In the data rows, the value 128 means zero.
Every row has a hidden score from 0 to 20. What is each row's score? 10 is about the middle. The score is a weighted sum of the row's numbers plus the product of two more (or one squared), each taken from its middle value.
[137 138 129 100 117  94 136 132 163 157  97 126 126  99 165 136 107 139
 108 124 122 102 151 160] ~ 11
[107 120 141 153 125 126 156 119 135 108 138 137 107 172 115 137 140  78
 129 117 130 173 125  92] ~ 10
[125 129 136 130 123 158 143 117  79 118 153 156 117 150 102 108 166 114
 138 101 121 151 125 115] ~ 9
[141 194 119 118 111  97 131 158 133 160 140 115 161 127 105 113 104 140
 132 136 108  83 129 126] ~ 15
[112 138  78 133 132 117  86 127 151 105 118 150 133 140 137 120 112 149
 137 125 151 119 160 142] ~ 5
[120 156 169 145 110 114 167 143  99 107 156 134 123 144  86 115 148 107
 127 107 137 156 134  91] ~ 19
[138 139 101 103 133 163  95 111 170 147  97 132 128 105 148 146 103 135
 159 123 112 123 132 137] ~ 10
[103  87 130 102 158 121 106 134 132 146 102 130  95 105 159 147 137 158
 109 136 138 118 132 163] ~ 6
[140 142 125 103  89 134 138 168 138 153 149 139 112 107  85 118 104 155
 140 128 133 110 149 114] ~ 17
[101 111 149 152 128 101 152 124 129 119 149 146 158 157 101 128 136  86
 139 108 102 169 140 112] ~ 7
[128  94 113 132 152 152  92 112 153 135 119 153 114 110 158 162 114 122
 118 141 149 105  87 133] ~ 10
[ 97 143 132  93 152 129 107 137 152 107 150 145 157 142 117 142 107 133
 122  96 156 122 147 113] ~ 14
[125 147 145 144 112 139 139 118  97 102 161 118 115 154  87 119 152 109
 158 148 142 149 117  82] ~ 12
[113  85 139 142 155 147 134 117 140 146  86 117 136 117 154 172 152 113
 110 115 120 139  73 154] ~ 8
[105 129 127 104 143 133  98 130 170 151 121 135 151 104 138 156  95 145
 140 104 103 143 139 134] ~ 10
[137 150 136 111 122  87 137 144 163 152  96 121 142  83 149 114 114 131
 127 120 115 110 161 159] ~ 9
[136 115 170 140 134 102 182 135  89 100 120 113  97 120 141 126 175 107
 101 134 150 117 148 112] ~ 8
[135 132 119 128 103 145 117 115  89  87 170 142 150 149 130 120 131 130
 143 106 148 130 163 107] ~ 10
[128 148 104  99 108 130 110 162 142 152 136 135  91 119 130  99 124 170
 118 136 120  87 153 145] ~ 9
[124 122 136 127 125 136 154 124 103  89 161 132 103 159 100 109 135  99
 124 122 170 175 141 105] ~ 10
[141 146 125 114 112 110 136 124 161 147  86 137 122 131 133  97 148 118
 131  94 104 147 128 170] ~ 9
[143 126 113 106 103  93 115 148 151 160  99 134 115  99 163 143 113 140
 135 129 122 106 144 153] ~ 9
[136 148 148 116 132 100 144 161 127 150 133  92 178  98 132 124 132 142
  89 154 111  85 141 113] ~ 11
[121 120  86 101 129 140 104 112 158 137 111 137  87 126 159 126 117 165
 118 134 146 113 137 158] ~ 12
[141  78 159 119 141  86 129 136  83 117 139 130 111 128 142 114 168 131
 103 139 127 105 178 133] ~ 12
[121 151 138 145 125 108 129 132 149 102 144 138 158 160  97 106 115 104
 150  97 118 160 154  99] ~ 6
[118 123 127 138 125 150 140 154  91  88 170 136 132 157 102 113 125 125
 147 118 144 117 158  95] ~ 6
[126 114 132 182 128 120 141 129 136 167 105 140  93 131 126 162 126  91
 126 127 130 143  62 118] ~ 7
[139 144 168 169 121 113 162 141 112 120 143 114 159 138  81 125 153  89
 117 129 119 141  92 101] ~ 12
[115 104 117 147 128 143 147 122  92  97 151 140  88 164  97 134 140 122
 120 120 162 169 140 108] ~ 6
[123 107 131 122 117 151 152 115  95  79 163 124  97 155 116 124 141 124
 115 139 182 151 130 113] ~ 13
[141 132 109 118 117 163 132 102 105  83 162 126 103 137 126  96 150 151
 124 124 157 107 166 136] ~ 12
[117 107  83  92 130 171  96 133 126 120 124 127 105 129 140 130 116 160
 119 154 146 123 147 163] ~ 8
[144 171 164 154 108  67 155 169 115 146 142 100 119 108 114 110 131 127
 136 143 109 103 123 111] ~ 10
[108 132 114 100 143 122 107 138 181 150 114 140 133 127 153 142  92 138
 130 111 102 125 132 141] ~ 9
[124 137 100  97 125 129  87 123 150 125 139 131 165 125 159 101 112 169
 142 129 103 113 158 130] ~ 13
[117 127  89  97 131 131  99 112 171 132 129 133 148 136 139 132  95 158
 122 125 127 120 136 164] ~ 11
[130 122 107 106 131 143 110 138 126 139 125 117 102  99 160 132 115 183
 113 134 131  94 152 149] ~ 8
[127 154 167 142 118  90 159 149  99 105 138 150 104 132 107 107 146  97
 145  97 135 152 151 112] ~ 10
[118 133 186 139 111  93 166 140 109 104 129 137 120 133 128 131 146  80
 122 110 143 172 138 100] ~ 11
[118 129 156 144 145  92 155 136 118 102 155 143 129 148 102 126 116  84
 143 110 124 176 137 100] ~ 7
[121 143 132 110 122 111 112 136 155 158  98 144 119  97 165 123 114 135
 150 106 127 103 130 156] ~ 10
[119 133 169 157 121 102 184 140 103 102 132 143 129 131 122 119 148  76
 124 107 137 152 133 108] ~ 11
[102  69 158 141 165 130 128 113 101 120 113 122  92 126 133 154 169 128
 102 132 160 135 116 147] ~ 5
[138 147 110 108 126 126 111 134 144 170 106 137 118  95 137 121 112 155
 135 126 103  97 158 150] ~ 7
[111 113 138 141 153 129 124 110 133 112 172 147 137 143 102 156 110 110
 151  91 121 151 136 106] ~ 7
[128  97 110  93 128 146 105 136 122 132 128 119 105 107 145 131 122 184
 128 149 140  98 139 157] ~ 9
[129 128 111  90 121 138 110 148 131 118 144 132 148 134 140 115 111 171
 150 117 103  83 167 138] ~ 11
[160 126 149 154  93 118 158 143  99 118 153 106 146 113  90 107 151 124
 148 145 123 104 142 108] ~ 8
[137 157 105 121 124 116  80 131  93  91 150 143 157 137 123 135 109 144
 147 122 146 136 153 131] ~ 6
[108 115 132 142 136 139 135 124 106 110 150 138  75 170  98 135 144 110
 135 125 145 169 138  85] ~ 7
[106 100 160 144 147 104 178 114 134 117 123 130 119 153 117  90 151  86
 131 113 120 176 112 139] ~ 12
[127 134 162 142 120 137 147 142  99  86 159 136 102 141  94 115 158 106
 118 110 144 169 136 100] ~ 11
[135 120 108 172 122 128 155 130 139 171 108 133 142 123 131 143 132 103
 136  96  97 141  78 136] ~ 8
[136 142 112 114 125 122 121 155 127 150 137 104 131 104 136 115 127 160
 120 159 113  65 141 147] ~ 9
[147 110 127 137 114 120 183 153 107 120 124 138  88 155 114  77 138  99
 153 121 112 170 130 112] ~ 19
[120 122 114 134 157 130 111 106 148 167 116 142 120 100 159 173  98 133
 130 115 123 108 120 125] ~ 8
[120 149 180 162 119  64 157 137 121 126 111 141 108 124 124 121 136  77
 124 121 130 152 163 113] ~ 8
[137 117 109  99 155 115 121 128 103 102 152 114 147 140 157  99 140 163
 114 136  96 107 161 144] ~ 18
[112  96 101 128 126 169 136 129 107  88 145 134  94 158 121 127 137 138
 100 146 174 152 132 108] ~ 9
[114 101 167 144 135 103 185 137  99 104 133 140 119 136 103 110 153  94
 135 109 135 176 123 122] ~ 8
[104 110 114 108 134 139 102 117 167 164  98 131 116 131 156 162 108 144
 122 120 120 141 104 152] ~ 10
[134 158 145 148 102 108 143 147  95 112 168 107 127 152  89 107 139 114
 125 145 161 132 131  92] ~ 11
[129 141  93  91 111 133 106 128 125 144 138 129 124 106 144 116 115 178
 139 141 119 104 148 158] ~ 12
[140 147 123 123  89 120 118 149 118 133 170 113 144 148  87 126 119 144
 115 147 154 121 144  86] ~ 10
[141 144  88 101 113 145 105 130 146 143 115 139 145 112 153 115 113 165
 132 133 104  94 147 140] ~ 10
[152 114 115 111 128 158  96 118  90 109 153 120 140 141 132  97 142 166
 137 132 108 110 164 127] ~ 18
[109 140 117  88 118 128  92 130 166 132 128 137 155 123 149 150 101 169
 135 113 111 121 141 134] ~ 12
[134 133 104  97 124 134  92 127 167 138 122 141 152 118 152 137  93 155
 131 116 114 105 152 136] ~ 10
[135 118 107  92 132 143 101 130 123 135 126 125 118 108 149 119 127 168
 109 158 121  94 135 169] ~ 10
[134 131  81  94 129 134 101 125 157 147 110 134 126 118 150 136 107 165
 125 128 112 118 138 156] ~ 9
[133 169 111 162 115 162 117  91 123 122 143 136 121 138  99  85 137 122
 168 152 121 145 107  91] ~ 13
[143 137 170 143 142  99 162 148 114 129 134 104 152  91 128 125 142 134
 101 139 108  70 153 115] ~ 8
[130 145 111 138 130 148 102 111 159 168 108 140 133 105 139 153  91 110
 155 121 109 132 106 138] ~ 10
[116  81 142 171 137 123 152 110  86 113 141 134 132 143 129 156 152  94
 103 126 164 149 122 100] ~ 6
[112  89 141 174 131 146 163  96  89 114 146 123 127 142 128 153 152  94
 104 136 161 146 104 109] ~ 11
[156 124 106 116 128 162  92 118 117 133 141 121 115 134 111  99 124 153
 157 157 136  83 129 130] ~ 17
[118 101 121 142 130 147 141 129 143 164  87 147 149 129 146 136 131 124
 113  98 101 129  87 158] ~ 7
[128 158 147 157 118 137 132 120 120 117 155 135 130 136  93 132 117  93
 168 128 140 156 113  68] ~ 12
[119 129 104 141 130 173  84 101 142 123 107 142 120 149 132 136 113 134
 110 138 165 112 101 155] ~ 9
[120 118 142 186 129 134 165 122 107 138 127 121 115 149 112 132 147  81
 129 118 135 165  72 111] ~ 9
[147 171 109 135  87 119 133 151  92 106 165 122 121 146 105  95 146 121
 155 125 136 117 150 125] ~ 9
[125 130 100 107 131 123  91 126 161 146 120 142 163 124 146 171  93 141
 142 113 106 111 146 129] ~ 7
[ 95 101 141 151 105 153 133 112 147 110 137 136 117 165 138 159 121 101
 110 112 152 173 117 104] ~ 12
[130 141 189 140 109  87 175 134 118 120 117 135 120 123 113 122 152  96
 114 100 148 163 139 101] ~ 14
[108 121 115 119 157  84  81 120 135 140 145 152 122 121 107 168 116 126
 119 134 157 165 121 128] ~ 14
[154 157 122 128 119 126 122 124  96 125 160 137  98 157 105  73 130 132
 137 105 120 129 165 138] ~ 10
[116 102 118 112 152 142 106 106 150 163 113 139 110 104 162 168  98 152
 130 129 121 124 108 133] ~ 10
[119 156 109 112 132 120  78 132 142 144 123 149 146 109 140 161  87 132
 150 124 122 115 134 148] ~ 12
[123 129 106 121 126 145 115 133  89 104 139 117 105 119 138 129 131 175
  97 149 164 107 149 153] ~ 12
[147 150 173 167 116  82 170 149 115 129 118 120 139 133 110  82 132  92
 158 117 118 129 104 125] ~ 10
[119  96 138 171 158 125 157 101 120 139 133 144 102 122 145 180 115  95
 117 115 131 149 122  85] ~ 8
[112 139 148 126 119 128 144 140 103  99 170 135 136 153  96 135 135  99
 125 131 159 146 141  74] ~ 14
[115  96 174 168 117 104 141 128 116 104 124 145 116 143 122 113 169  91
 121 109 158 142 139 115] ~ 5
[129 110 101 141 141 139 133 124 161 164  77 128 134 114 155 143 132  99
 140 123 105 133  94 149] ~ 11
[147 126 109 161 149 139 127 117 132 174 118 130 149 114 133 152 112 114
 142 110  99 121  71 128] ~ 9
[111 123 130 106 143 139  87 139 159 138 127 137 173 119 136 162  98 154
 141  95 121 123 125 116] ~ 7
[143 167 129 143  98  82 149 164 123 124 145 111 164 145  87 112 129 117
 153 144 135 113 113  90] ~ 10
[133 138  91  99 145 138  90 130 152 136 129 146 149 116 138 123  93 154
 141 126 104 110 152 137] ~ 7
[123 151 162 132 116 108 147 138 105 104 168 122 129 153  92 115 136 117
 111 131 157 150 147  73] ~ 13
[141 140 169 122 130  86 158 155 112 148 117 102 133  96 139 131 147 139
 121 134  97  78 161 121] ~ 7
[130 142  99 127 137 144  94 131 155 161  99 132 137 104 142 148  88 140
 159 131 113 120 112 133] ~ 7
[117 108  99 117 132 124 132 107 121 116 132 137  50 162 122 138 144 138
 101 144 176 165 125 123] ~ 10
[115 102 141 167 140 130 163 116  90 121 127 131 112 137 136 168 159  80
  92 128 152 150 112 108] ~ 8
[125 133 164 127 114 111 119 117 114 100 177 143 152 139 125 147 123 109
 126 102 167 134 140  87] ~ 11
[140 153 106 105 130 170 110 108 157 138  98 142 137 115 144 108  97 128
 173 129  98 127 139 127] ~ 13
[149 143 162 116 106 113 132 161 110 122 137 148 170 121 100  92 114 127
 139  98 135 125 168 106] ~ 6
[130 124  99  92 132 127  95 123 126  97 160 127 132 138 149 121 131 173
 132 120 121 106 164 144] ~ 12
[111 116 145 147 142 134 147 115 117  94 169 130 135 151 102 133 139 110
 142 103 140 170 124  80] ~ 9
[123 108 149 164 126 122 171 125 106 123 135 135 123 157 113 125 158  79
 122 108 142 162  90 106] ~ 10
[140 164 120 110 120 109 115 134 148 153 126 117 160 101 122 122  92 154
 160 145  98  97 141 135] ~ 12
[132 110  97 132 135 140 140 108 128 167  85 126 126 111 180 167 132 119
 130 129 114 118  97 140] ~ 14
[125 161 126  95 120 125  88 148 164 151 131 119 116 128 137 129  98 167
 116 138 116  95 151 124] ~ 10
[ 98 114 149 151 113 129 141 126 131 102 132 141 121 168 111 159 139 109
 109 112 157 171 111  92] ~ 11
[131 155 163 158 109 107 156 145 103 102 148 112 137 146  82 126 130 106
 138 125 154 148 141  83] ~ 11
[113 135 128 111 146 165  89 135 152 156 125 131 138 102 153 165  96 135
 144 119 123 140 100  95] ~ 10
[125 103 108 111 143 137 133 120 150 165  94 126 124 103 170 165 124 133
 105 122 116 132  94 161] ~ 10
[129 144 133 113 122 114 130 131 162 157  89 135 114  92 161 136 118 132
 120 114 113 105 142 168] ~ 11
[142 132 113 101 113 155  96  98 123 119 119 146  94 140 139 124 117 149
 101 154 172 112 137 145] ~ 12
[125 103 121 122 141 136 115 125 152 164  84 126 146  99 159 147 135 130
 118 126 107 122  94 169] ~ 8
[ 97 104 146 142 118 131 144 120 126 118 140 146  92 150 112 151 138  95
 133 114 156 193 108 101] ~ 11
[116 113 114 101 114 134 117 134 100  95 167 131 126 157 103 105 170 149
 138 126 152 142 151 111] ~ 8
[115  83 129 162 146 136 162 118  95 132 122 144 128 142 138 138 139 111
  70 120 164 156 102 111] ~ 7
[141 101  87 133 115 174  83  99 138 146 128 127 104 131 137 111 126 152
 116 163 135 128 127 134] ~ 16
[124 126  86 118 156 144 113 114 158 129 107 125 121 151 133 166 108 137
  91 124 142 126 101 163] ~ 9
[132 126 124  94 120 138  94 133 114 124 139 113  96 117 142 118 143 184
 123 147 129  95 156 150] ~ 9
[134 134 158 114 130 101 141 162 135 156 100 115 120  85 156 118 139 138
 121 138  95  86 154 138] ~ 7
[113 121 149 152 138 124 153 127  92  91 174 132 117 153  91 128 138 110
 125 111 145 156 143 107] ~ 9
[129 120 125 130 157 161 123 127 142 151  96  99 157 112 132 117 144 136
 133 131  89 101  95 171] ~ 9
[121 111 115 133 133 140 148 114 107  93 150 119  99 156 102 121 151 128
 104 136 189 162 126 104] ~ 10
[119 127 167 117 136  80 176 154 136 128  89 136 122  94 138 132 134 103
 131 100 122 137 167 146] ~ 10
[138 141 161 141 110  97 125 134 115 150 118 143 113  94 124 145 122  98
 144  99 128 158 186 113] ~ 5
[123 118  99  80 124 159 103 139 142 143 116 132 106 109 144 134 117 177
 126 139 136 104 130 153] ~ 11
[122 101 155 147 115 171 107 111 120 100 156 127 119 167 101 133 129 125
 115 148 153 148 116  84] ~ 10
[142 146  98  94 125 104  93 118 140 139 115 131 137 130 138 108 105 147
 173 159 108 118 134 146] ~ 15
[144 131 134 116 115 112 133 153 144 159  83 136 131  94 165 135 124 128
 117 110 104 110 140 154] ~ 6
[113 114 135 151 143 139 142 114 113 104 145 139  98 165 102 124 138 101
 129 129 162 170 119  80] ~ 8
[111 120 163 144 115 107 169 127 102 108 131 137 121 149 115 126 166  87
 128 111 169 153 110 108] ~ 12
[138 113 175 130 132  89 164 139  76 122 132 112  95 111 146 137 168 117
 101 145 138 117 156 107] ~ 7
